The same turns and mirrors carry the whole set onto itself, and each row onto the other rows of its family. Which rows share a family with each named row? Give them in list order.
These 28 rows form 7 families of 4 rows each.
k146: [ 0.50  1.09 -1.66 -2.79 -1.76 -2.82 -4.64  0.08 -1.03  0.35 -2.08 -1.63
  0.47 -0.50 -1.54 -2.04 -0.68 -0.84  1.15 -1.60  1.44 -1.39  1.35 -0.70
 -0.70 -1.59  2.14  1.19  0.21  0.23 -1.43  1.24  0.57 -0.81  0.69  1.19
  0.17 -1.61 -1.32  0.52  0.72]
k878: [-1.94  3.28 -0.19 -2.00 -1.62 -2.51 -2.06  2.96  2.16  0.39 -0.60 -1.84
 -0.32 -2.35 -0.39 -0.29  2.33 -3.90  0.08  0.14 -1.23  0.61  0.56 -2.43
 -2.03 -0.28 -2.62 -0.88  1.99  0.49 -1.24 -1.26 -1.94  0.35  0.13  1.16
 -0.65 -0.54  1.01  1.89 -0.04]
k52: [-2.48  2.41 -1.07 -0.46 -1.80 -3.50 -1.40  0.76  3.02  0.21 -1.75 -0.03
 -0.89 -1.36 -2.36 -2.14  2.07 -2.46  1.33  0.54  0.08  1.52  1.16 -0.91
 -1.00 -0.56 -1.91  0.19  2.50  1.15  0.62 -1.90 -0.24  0.67 -0.29  1.84
 -0.69  0.21  0.84  1.68  3.19]
k518: [-1.87  0.69 -1.18  0.48  1.78  1.22 -1.23  1.59 -3.04 -1.45  0.95  1.21
 -0.75  1.45  0.39  0.25  0.62 -1.41 -0.86 -1.66  2.02 -2.70 -0.62 -1.07
 -0.17 -0.36 -3.39 -1.33  0.18  1.40 -1.04 -0.38 -1.56 -0.08 -2.01 -1.35
  0.11 -1.10  1.52  0.00  0.32]
k66: [-0.71 -0.22 -1.85  0.46 -2.23 -0.34  1.18  0.79 -0.24 -3.10  1.55 -0.24
 -0.25  2.12  0.33  1.17  0.43  0.47  0.50 -2.78  1.10  0.54  2.46  1.10
 -0.87 -0.82 -1.77  0.72 -0.52 -0.03  0.74  0.81 -1.58  0.39 -1.96 -0.92
  1.99 -3.09 -0.85  0.60  0.57]
k475: [-0.58 -0.11 -2.49  0.87 -2.23 -0.33 -0.76  0.75  0.91 -1.20 -0.23 -0.13
 -1.41  2.97 -0.84  2.93 -0.59  0.44 -1.47 -3.19  1.80 -0.39  0.37  0.27
 -0.27  1.19 -2.56 -0.99  0.17 -0.05  1.71 -0.42 -1.00 -0.32 -2.29 -1.77
  1.01 -0.71  0.31 -0.24 -1.30]
k767: [-3.02  2.30 -0.84 -1.47 -1.27 -2.52 -3.18  0.98  0.18 -0.46 -1.69 -0.72
  0.98 -2.55 -1.25 -0.37  2.70 -1.98  0.94  1.44 -1.81  0.18  1.43 -2.02
 -3.07 -0.56 -0.90  0.05  1.07  1.29 -1.10 -0.28  1.23  0.58  0.47  1.29
 -1.66  0.06  0.82  1.29  0.25]
k376: [-0.18  0.96 -2.34 -1.03 -2.11 -1.81 -0.30  1.79  0.49 -0.64 -0.88 -2.26
  0.09 -1.77 -2.61 -1.62 -0.48 -0.22  0.75 -1.05  1.31  0.11  3.26 -2.00
 -1.84 -1.83  1.01  0.83  0.56 -1.29 -0.59  1.33  1.07  0.00  2.28  1.37
  1.06 -2.82 -1.50  0.84  0.81]
k410: [-1.52  0.88 -0.07 -1.30 -1.36  1.27 -2.17 -0.66 -1.86  0.24  1.16  0.82
 -1.56  1.72  1.78 -0.78  0.06 -1.88 -0.72 -1.30  0.04 -1.86 -1.94  0.61
  1.93  0.30 -2.64 -0.82  2.90  0.66  0.49 -1.66  0.09  0.28 -1.44 -1.52
 -0.58 -0.51  1.76  0.93  1.78]
k340: [-0.70  0.94 -1.98  0.12 -2.36  0.36  1.26  0.32  0.91 -2.10 -0.10  0.78
  0.35  2.40 -0.72  1.64 -2.64 -1.87 -0.14 -1.73  2.17  0.04  0.27 -0.43
 -0.22  0.76 -2.95 -0.48  1.55 -0.41  1.61  0.45 -2.03 -0.67 -2.52 -0.07
  1.40 -1.29  0.24 -0.35 -1.47]
k951: [-0.63  0.20 -2.90  2.10 -1.59 -0.79 -0.27  0.62  1.28 -2.84 -0.06 -0.57
  1.14  1.64  0.98  1.59 -0.03 -1.43 -0.84 -3.17  0.38  0.55 -0.24 -0.88
 -0.48  1.44 -2.65  1.27  0.36 -0.69  0.67 -1.31 -1.00  0.18 -2.55 -0.44
  1.78 -0.98  0.12  0.52 -1.65]
k938: [ 0.30  2.30 -0.45 -2.24 -1.93 -2.38 -2.20  0.56 -1.47  0.26 -2.99 -0.69
 -1.21 -2.30 -2.55 -2.42 -0.77  1.25  0.30 -0.07  0.53 -1.56  3.65 -1.11
 -0.81 -0.89  1.08  0.31 -0.05  0.50 -1.00  0.34  0.26  0.36  1.62  0.13
 -1.03 -1.62 -0.69  0.63  0.48]
k449: [-1.44  0.47 -2.24  0.59  0.68 -0.27 -2.25  1.01 -3.52 -1.65  0.69 -0.06
 -2.06  2.81  0.51 -0.35 -0.89 -0.69 -0.08  0.86  1.90 -0.98 -0.09  0.63
  1.57  0.42 -3.57 -1.64  1.02  1.16  0.59  0.36 -0.84  0.40 -0.94 -1.45
 -0.28  0.10  0.15  0.91  2.04]
k590: [-0.17  0.97 -0.73  1.33 -0.52  0.20 -0.28  1.27  0.38 -1.85 -0.86 -0.50
 -0.46  2.65 -0.24  1.11 -1.74  0.15 -1.95 -3.92  0.61 -1.48  1.36  1.54
  1.65  0.36 -2.43 -0.27 -0.61  0.03 -1.07  0.72 -2.35 -0.13 -2.47 -1.08
  1.21 -1.21  0.34 -1.11  0.38]
k665: [-0.81  1.35 -0.69  1.29 -2.51 -0.37  1.47  1.47  0.90 -1.73  0.15  0.63
  0.07  0.84 -0.22  2.50  0.68  0.39 -1.74 -2.06  1.24  0.86  1.11 -0.37
  0.40  1.94 -4.05  0.32  0.01  0.81 -0.06  0.20 -2.65 -0.37 -2.20 -0.67
  0.16 -1.52  0.56 -0.23 -1.49]
k186: [ 0.28  1.15 -2.44 -2.38 -3.95 -2.52 -2.26 -0.38  0.65  0.85 -2.26  0.27
 -1.37 -1.02 -1.80 -1.97  0.12  1.02  1.44  0.09  1.15 -0.87  1.37 -1.25
 -2.62 -1.83  2.19  1.24  0.27  0.82 -0.51 -0.90  0.62 -0.74  1.15  0.31
  0.58 -1.14 -0.41  0.92  0.30]
k560: [-3.16  2.67 -1.67  0.61 -1.46 -3.15 -2.27  2.61  1.59  0.71 -0.73 -1.83
 -0.95 -2.62 -1.46 -2.08  2.00 -2.62  0.74  0.43  0.41  1.72  0.57 -0.81
 -2.69  0.35 -1.06  0.74  1.69  2.15 -1.15 -1.15 -0.16 -0.36  0.19  1.80
 -2.25 -1.07  0.50  1.70  0.46]
k910: [-3.95  2.54 -0.31  0.50 -2.14 -3.09 -0.30  2.22  2.81  1.47 -0.75 -1.55
 -0.34 -1.90 -2.32 -0.79  2.99 -1.89  1.13 -1.08  0.25  0.52  0.31 -1.22
 -2.01 -0.18 -2.01 -1.61  1.73  1.89 -0.76 -0.43 -0.15  1.17 -0.17  0.25
 -1.09 -0.83  1.33  0.02  0.92]
k96: [ 0.48  1.71 -0.41 -0.93 -2.96 -2.06 -2.42  1.27  0.73 -0.38 -0.92 -0.69
  0.30 -2.61 -0.89 -1.53 -2.26 -0.24 -0.36 -0.78  1.37 -1.50  2.79 -1.48
 -1.29 -0.26  2.14  0.32 -0.15  0.03 -0.43  0.66  1.23 -0.20  2.53  1.14
  0.10 -3.50 -0.69 -0.53  1.46]
k435: [-0.13  2.36 -0.22 -0.72 -2.95 -3.06 -2.90  1.11  1.70  0.13 -2.88 -1.80
  0.25 -3.32 -1.40 -0.43  0.63  0.87 -0.76 -1.11 -0.14  0.27  2.54 -0.50
 -1.12  0.31  1.13  1.98  1.07  0.02 -1.63  0.15  2.66 -0.25  0.91  0.12
  0.40 -1.04 -0.64  0.18  0.83]
k148: [ 0.64  2.49 -0.34 -0.75 -3.59 -1.41 -3.74  0.22  0.51  0.90 -2.98 -2.14
 -1.12 -1.45 -2.75 -1.57 -0.83 -0.53  1.21 -0.76  0.57 -0.46  1.79 -0.69
 -2.72 -0.55  1.56  0.85  0.95 -0.06  0.14  0.73  1.13 -0.95  0.91  1.78
 -0.54 -1.94  0.38  0.63 -0.47]
k828: [-3.01  2.60 -0.81 -0.26 -0.08 -4.34 -2.04  1.08  3.57 -0.14 -1.70 -0.30
 -0.05 -1.26 -1.74  0.41  3.16 -2.83 -0.26 -0.60  0.16 -0.43  1.06 -1.55
 -2.08  0.65 -1.20  1.05  1.35  1.10 -0.68 -2.08 -0.62  0.42  0.40  1.03
 -1.11 -0.85  1.90  2.17  0.14]
k672: [-0.82  1.95 -2.06 -0.25 -0.50  0.08 -1.10  3.20 -2.62 -0.82  0.73  1.05
 -2.30  1.53  1.80 -0.47 -1.81 -1.53 -0.64  0.30  2.15 -0.87 -0.74  1.29
  1.78 -2.06 -2.31 -0.67  1.98  1.28  0.80 -0.17 -1.40 -1.41  0.22 -1.85
  0.87 -0.18  1.31  0.34  1.23]
k28: [-0.87  2.01 -1.00 -0.51  0.07  0.72 -3.91  0.39 -4.07 -1.59 -0.45  1.53
 -1.03  1.96  1.18  0.30 -0.68 -1.13 -1.91  0.41  1.20 -2.00  0.20  0.49
  2.11 -0.55 -1.81 -0.49  0.59  0.19  0.03 -0.01 -0.67 -1.46  0.26 -0.14
  0.56 -1.62  1.52  0.38  1.03]
k359: [-1.32  2.42 -0.44 -1.54 -2.47 -2.61 -2.34  1.39  2.76  1.09 -0.10 -1.54
 -0.77 -0.69 -1.06 -1.72  1.07 -4.68 -1.10 -0.01 -0.65 -0.55 -0.77 -1.20
 -0.99 -0.83 -0.96 -0.82  2.46  1.35 -1.49 -1.65  0.97  0.87  1.09  0.41
 -1.99  0.58  1.90  0.97  0.24]
k243: [-1.14  0.93 -0.39 -1.61 -0.82  0.44 -3.10  0.16 -3.76 -1.20  1.35  0.89
 -1.58  0.09  1.57 -0.44 -0.17 -1.67 -0.38 -0.86  1.76 -2.66  0.36 -0.64
  1.71 -0.49 -3.25 -1.28 -0.08  1.46  0.93 -1.55 -0.68  0.74 -0.56 -1.50
  0.74 -0.20  1.63  1.03  2.45]
k603: [-0.84  1.69 -1.03 -0.23 -1.60  1.56 -2.19  2.31 -4.60 -1.84  0.16  0.17
 -1.99  1.32 -0.02 -0.87 -0.59 -0.62 -0.34  0.39  0.27 -1.97  0.68  0.48
  0.51 -0.65 -2.32 -1.69  1.52  0.48  0.43 -0.32  0.16 -0.83 -0.30 -2.93
 -0.91 -0.35  0.98 -0.78  2.61]
k953: [-1.24  0.39 -1.08  0.30 -2.08 -0.81  0.41  0.72  2.91 -2.18  0.16  0.40
 -0.48  3.12  1.23  2.35  0.42  0.69 -0.50 -2.28 -0.10 -0.58  1.83 -0.50
  0.39  1.10 -1.66 -0.61  0.12 -0.38  0.12 -0.22 -2.68  0.00 -2.13 -1.22
  1.12 -2.46 -1.52 -0.21  0.25]

Same family as k953: k878, k96, k243
Same family as k410: k66, k376, k359
Same family as k518: k767, k590, k435
Same family as k52: k340, k186, k672

